(in the rows, 128 means zero)
Each path is a new rotation, seen through one point. The rows after it are directions, each followed by how far the rotation turns it, in deg/step (0 if it stays put).
Each turn is a multiple of 5 degrees from 10 to 175, or 0.
Each row of a path follows its step; steps can be skipped.
Path 1:
step 0: [139 122 133 130 137 131 116 123 127 132 123 152 138 113 132 136 132 125
 125 128 131 140 123 138 136 120 134 125 132 138 134 138 131 140 115 135
 129 131 125 130 132 126 120 126 130 139 130 121 117 110 126 129 122 135
 138 140 129]
step 1: [137 121 123 122 129 133 132 126 123 117 134 143 125 122 133 130 128 130
 142 136 122 134 129 125 118 124 133 146 137 147 127 125 123 133 124 127
 134 142 134 139 127 134 118 117 125 137 129 110 129 113 124 130 124 141
 126 135 124]
step 3: [125 120 130 140 135 122 127 127 132 124 128 143 117 129 133 119 145 126
 128 140 131 129 136 141 120 121 131 123 139 138 117 138 128 128 117 132
 127 138 131 137 132 120 123 132 113 140 126 113 137 127 126 136 139 131
 131 140 132]
step 5: [126 126 123 120 131 135 122 130 127 131 132 139 123 132 137 131 130 128
 124 139 125 117 135 142 134 124 136 127 135 138 118 147 136 139 111 117
 130 115 120 121 141 129 126 126 122 142 124 124 114 119 123 133 137 136
 136 123 127]
step 6: [136 121 119 127 143 119 127 115 123 135 126 130 115 122 129 139 133 131
 135 136 125 127 125 135 120 135 136 131 139 149 115 139 128 129 123 122
 131 129 112 134 124 133 134 111 122 139 125 128 130 117 123 135 122 127
 137 125 133]
step 8: [138 121 140 124 137 117 122 128 117 133 128 141 115 123 131 118 125 127
 125 144 122 129 132 136 113 126 140 131 119 139 127 125 129 119 126 122
 139 135 126 119 124 125 122 120 114 137 124 125 123 128 122 136 141 139
 139 133 118]
step 10: [131 122 123 127 122 127 113 126 129 125 125 133 130 131 143 127 133 117
 126 136 125 130 137 135 131 115 142 136 130 154 132 131 142 145 123 125
 137 131 132 114 123 114 124 123 119 135 136 121 123 133 124 136 131 127
 124 136 125]
step 12: [131 118 116 128 124 136 125 128 128 105 130 129 127 126 128 133 126 134
 133 131 122 129 140 124 118 128 138 133 135 142 128 141 133 134 112 128
 140 123 129 137 130 122 119 124 108 135 121 126 128 118 133 124 123 126
 129 133 111]
step 13: [137 119 122 140 129 121 128 126 129 121 135 129 122 132 122 115 126 117
 125 144 114 127 120 123 121 128 143 130 132 140 111 134 132 133 134 124
 133 125 134 138 131 119 132 125 110 144 121 141 121 130 123 135 130 129
 131 139 125]
Speeds:
[124 130 129 128 127 126 129 129 128 128 127 126 128 126 125 127 129 130
 127 127 129 128 130 126 125 130 128 124 130 129 125 130 131 127 126 125
 132 129 125 125 128 131 127 128 131 130 125 130 129 123 132 127 131 124
 128 130 126] | 110
[132 130 129 129 126 130 130 129 133 123 135 130 128 131 127 125 129 125
 126 125 127 133 128 129 128 128 126 128 129 129 125 129 125 133 127 128
 129 128 128 131 126 129 128 130 128 130 129 128 130 127 129 125 128 126
 128 130 126] | 35
[130 130 131 127 131 126 129 130 132 128 127 126 126 128 133 127 124 130
 131 130 124 127 133 127 128 130 127 130 130 130 129 129 130 129 129 130
 129 131 130 128 124 131 129 125 128 129 128 126 130 132 130 132 128 126
 128 127 126] | 160
[129 130 125 126 130 130 124 129 129 128 126 128 126 129 128 133 131 128
 128 128 127 128 129 128 129 127 128 130 127 130 126 129 129 132 124 129
 127 128 128 130 128 130 126 124 135 128 126 132 125 129 131 127 122 129
 129 128 129] | 65
